In the data rows, 128 means zero.
Here are some points:
[128 161 106 191  96 135 157 174 104 162 101 138  44]
[158  41 139 159  81 121 172 173 175 143 122 124  49]
[159 115 113 131 103 215 103  94 163 115 150 119  94]
[180 141 129 110 122 190 117  51 170  94 140 116 122]
[146  19 157  88 121 137 134 117 196  97 155 108 153]
[163  62 136  98 121 193 124  59 193  87 157 109 154]
[129 111 119 149  82 239 131 113 152 135 155 118  52]
[ 92   0 159 125 103  92 190 191 171 129 135 124 123]
[126  49 105 159 102 106 130 224 164 139 126 126  93]
[145  22 147  92 115 132 106 155 203 120 159 110 119]
[102   3 119 144 100 128 149 212 172 125 141 120 124]
[160  61 127 127  93 218 130  85 198  95 158 108 108]
[187 139 129 100 125 203 106  47 171  94 146 108 126]
[127   1 130 130 104 108 139 206 189 119 141 116 121]
[192 116 118 114 122 200  83  77 200  97 148 101 108]
[111  20 123 142  81 198 167 163 160 117 152 119 105]
[132   0 141 116 113  81 139 203 198 125 138 115 125]
[150 100 162 115 107 177 159  57 157 116 144 117 107]
[165  86 146 113 106 210 146  46 178 117 150 109 104]
[174 138 133  95 129 199 116  42 174  92 147 109 133]
[138  27 153 108 106 177 151  87 199  90 154 112 145]
[ 95  34 114 175  81 140 188 198 155 132 126 132  96]
[171 173  64 168 106 203  89 138 134 132 127 125  73]
[176  76 104 115 122 128  72 178 211 115 142 109 101]
[130  33 121 143 104 107 130 225 179 144 133 116  78]
[140  98 105 146  86 211 127 131 154 134 147 125  74]
[144  19 116 117 115 106  97 211 207 119 146 112 118]
[172 140 130  93 125 206 117  39 171  92 148 115 134]
[107  32 100 147 104 159 123 219 176 124 147 111 105]
[131  80 112 153 107 130 124 183 147 144 129 126  92]
[157 123 108 172  94 185 127 115 148 134 128 127  65]
[116   0 136 124 107 111 149 184 188 110 143 121 143]
[173 123 161 120 112 194 139  31 155 106 143 113 106]
[183  95 109 127 106 207 103 104 185  97 147 110 101]
[159 116  99 136  85 237 111 107 162 133 153 122  65]
[144   0 141  95 116 162 124 114 204  90 160 110 168]
[131  74 160 147  80 228 179  77 117 116 149 119  95]
[165  63 117 136 103 198 132 101 181 103 148 111 109]
[170  63  79 163  99 202  99 165 172 104 143 109 101]
[153 114  85 167 102 194 102 146 151 111 134 122  99]
[158  48 171 119  89 147 202  80 195 126 129 118  87]
[174 166 116 126 122 171 104  93 158 121 131 119  86]
[120  27 112 144 107 122 132 222 174 126 135 115 107]
[190 150 139 119 113 201 118  42 167 105 138 113  95]
[139  12 119 145  90 125 137 202 183 135 139 121  91]
[154  97 131  97 106 224 136  75 193 104 161 104 103]
[156  98 132 184  81 185 178 106 168 121 120 119  47]
[137  39 124 120 109 157 114 157 195 124 152 113 104]
[120   0 131 112 104 174 132 152 208 103 164 106 139]
[140  70 182 103 106 168 186  49 165 109 146 115 121]
[171 138 139  88 134 193 114  39 172  95 149 108 139]
[116  32 115 139 109 120 118 210 172 130 142 120 114]
[198 104 142  89 137 157  85  50 177  97 145 117 149]
[155  10 121 122 112 107  99 204 209 111 142 113 121]
[155  92 103 137  89 210 112 133 169 131 150 121  73]
[141 171 122 159  98 206 149  89 110 138 127 128  65]
Here are 10 more points, each followed by its number:
[195 145 114 139 105 201  88  63 163 117 139 126  82] 0
[186  64 106 116 122 121  57 173 200 113 146 114 115] 1
[123  34 121 138 105 129 146 185 166 123 136 122 117] 2
[206  95  99 156 110 133  85 139 209  69 130 117 112] 3
[175 169 102 142 114 235 110  65 155  98 136 112  94] 4
[191 132 100 118 109 205  90  87 184 109 146 116  96] 5
[162  38 132 103 123 122 108 148 206 107 145 110 133] 6
[186  76 116 130 109 209 128  70 192  90 146 107 116] 7
[157 176 129 136 106 213 139  56 125 125 133 124  81] 8
[170  77 114 106 127 147 101 113 199  93 143 115 148] 9
Which of these numbered points is nearest to each point below by angle, seen from the average point of the first points? Its number follows each.
[180  73  96 153 100 108  94 202 180 142 126 126  69] > 1
[164  70 120 122  96 230 133  73 181  91 157 116 120] > 7
[ 98  24 137 170  90  98 183 208 147 134 122 131 101] > 2
[154 164 144 177  92 190 151  71  76 153 117 137  60] > 8
[197 153 129 119 115 190 109  53 181 114 136 113  79] > 0
[176 156 115 121 110 225 111  63 164 115 146 112  83] > 4
[172 149 109 146 114 174  84 110 148 135 136 121  76] > 0
[192 138 149 114 121 166 122  26 171 106 135 120 112] > 0
[199 152 111 139 120 153  77  96 164 127 128 121  85] > 0
[131 124 133 151  80 227 187  59 109 137 138 134  86] > 8
[193 178 120 118 123 193 108  38 163 108 134 118 103] > 0
[174  68  91 149 103 199  96 144 180 104 146 109 104] > 3
[122  96 135 149  85 193 185  94 122 136 136 133  94] > 8
[150  87 148 149  83 212 158  87 131 117 144 120  86] > 8
[153 107 105 155  93 241 125  87 175 113 147 111  84] > 4
[190  87 104 150  98 181  93 138 206 114 136 109  66] > 3
[152   0 151  88 119  99 126 157 217 110 150 111 141] > 6
[ 97   0 141 132 101 107 184 202 180 121 136 120 121] > 2
[152  60 141 108 112 211 126  82 208 108 157  97 105] > 7
[163  66  99 156  98 181 115 156 196 114 140 108  81] > 3
[158  64  94 155  93 211 107 161 185 109 147 105  83] > 3
[162 108 116 124 110 196 124  93 175  99 143 116 113] > 4
[193 119 115 139 115 144  76 132 177 128 133 116  74] > 3
[134 106 144 149  84 209 199  65 152 119 134 124  78] > 8
[191  93 124 119 112 163  85 105 194 106 145 112 106] > 5
[163 135 113 122 106 239 120  50 165 114 148 117 103] > 4
[174  87 118 121 117 185  94 107 198 100 147 104 112] > 5
[140 187  97 177  93 199 137 133 117 149 119 131  35] > 8
[ 99  29 144 165  85  96 185 199 142 147 125 138  85] > 2
[ 92   4 142 148 101  86 169 212 159 128 131 129 126] > 2
[149 151 148 101 117 218 140  32 152 111 149 115 107] > 8
[ 99   0 127 148 101 103 155 214 171 126 136 125 126] > 2
[101  32 135 170  90 100 167 211 139 143 127 134  91] > 2
[185 100 109 120 123 144  61 139 187 113 145 115 108] > 1
Now 10 new points, numbered from 0 again:
[106  24 121 158  90 136 172 192 168 123 132 125 109] 0
[189 117 139 122 113 161 122  62 178 110 135 118 102] 1
[153  91  85 174  91 222  88 133 173 116 146 119  85] 2
[169  60 129 122 104 184 122 108 191 100 147 112 110] 3
[ 94  18 129 167  95  87 185 207 153 133 120 135 118] 4
[201 133 115 130 113 177  78  89 182 111 138 114  91] 5
[200 128  91 137 111 207  70  92 176  91 143 119 113] 6
[121  22 129 139 103 107 146 214 178 141 134 117  89] 7
[112  11 118 135  98 168 126 197 189 128 157 108  98] 8
[180 139 105 113 123 215  91  68 177  94 147 111 123] 9
Which of these numbered points is nearest to each point below by angle, seen from the average point of the first points? Its number follows each.
[172  59 133 109 110 175 117 107 197  97 149 110 118] > 3
[163  65 100 148 101 199 117 136 173 105 144 111 106] > 2
[185 162 103 109 118 220 105  59 170  97 144 115 111] > 9
[149  30 101 152  84 193 133 164 194 114 149 111  89] > 8
[173  83 172 118 107 153 153  62 170 111 134 118 104] > 1
[179 130 111 112 126 191  96  72 174  95 143 115 132] > 9
[118  10 136 120 103 104 135 221 179 142 142 120  97] > 7
[ 96  24 118 165  86 134 177 201 160 132 131 129 102] > 0
[173 111 141 125 114 183 128  50 180 105 142 114 106] > 1
[197 226  98 155 122 165  82  81 117 138 114 133  72] > 5
[175 120 100 113 120 225  91  72 181  89 152 109 134] > 9
[134 116  85 207  86 182 133 173 125 116 119 133  77] > 2
[200 141 104 140 119 151  61 126 172 125 131 119  77] > 5
[169  55 126 127 109 180 135  95 193  93 145 110 124] > 3
[170  98 128  93 125 203 118  55 192  90 153 107 141] > 9
[164  47 119 112 109 210 130  96 201  84 157 100 136] > 3
[181 137  98 135 117 192  89 105 161 106 138 116 106] > 6
[132  49  84 134 107 177  96 198 196 111 153 110 112] > 8
[152 129 105 177  97 178 110 129 134 132 128 130  77] > 2
[141  42 120 126 101 160 102 151 182 130 155 121 106] > 8
[156  31 108 154  93 175 123 164 212 113 145 106  82] > 8
[109   6 126 179  75 170 173 171 155 102 142 127 113] > 0
[185 100 126 112 122 180  60  88 194 116 156 109 104] > 5
[179 103 115 109 125 194 119  60 197  73 145 108 152] > 9
[ 94   4 150 143 105  72 178 204 159 135 126 131 125] > 4
[134  62 103 139  77 225 126 156 171 128 157 120  74] > 2
[129  17 120 141 107 104 120 214 187 132 138 118 105] > 7
[123  28 109 152 104 103 122 226 175 138 133 123 100] > 7
[182 151 122  99 133 193  99  38 173  91 143 117 140] > 9
[170 160 113 123 104 234 119  65 159 119 147 114  75] > 9
[180  95 161  81 129 146 122  51 198 101 145 113 132] > 1
[110   0 137 148  89 149 184 159 190 119 142 117 118] > 0
[190 106 113 119 121 184  40 104 198 119 158 107  93] > 5
[171  66 112 115 108 209 118  98 198  91 155 104 125] > 3
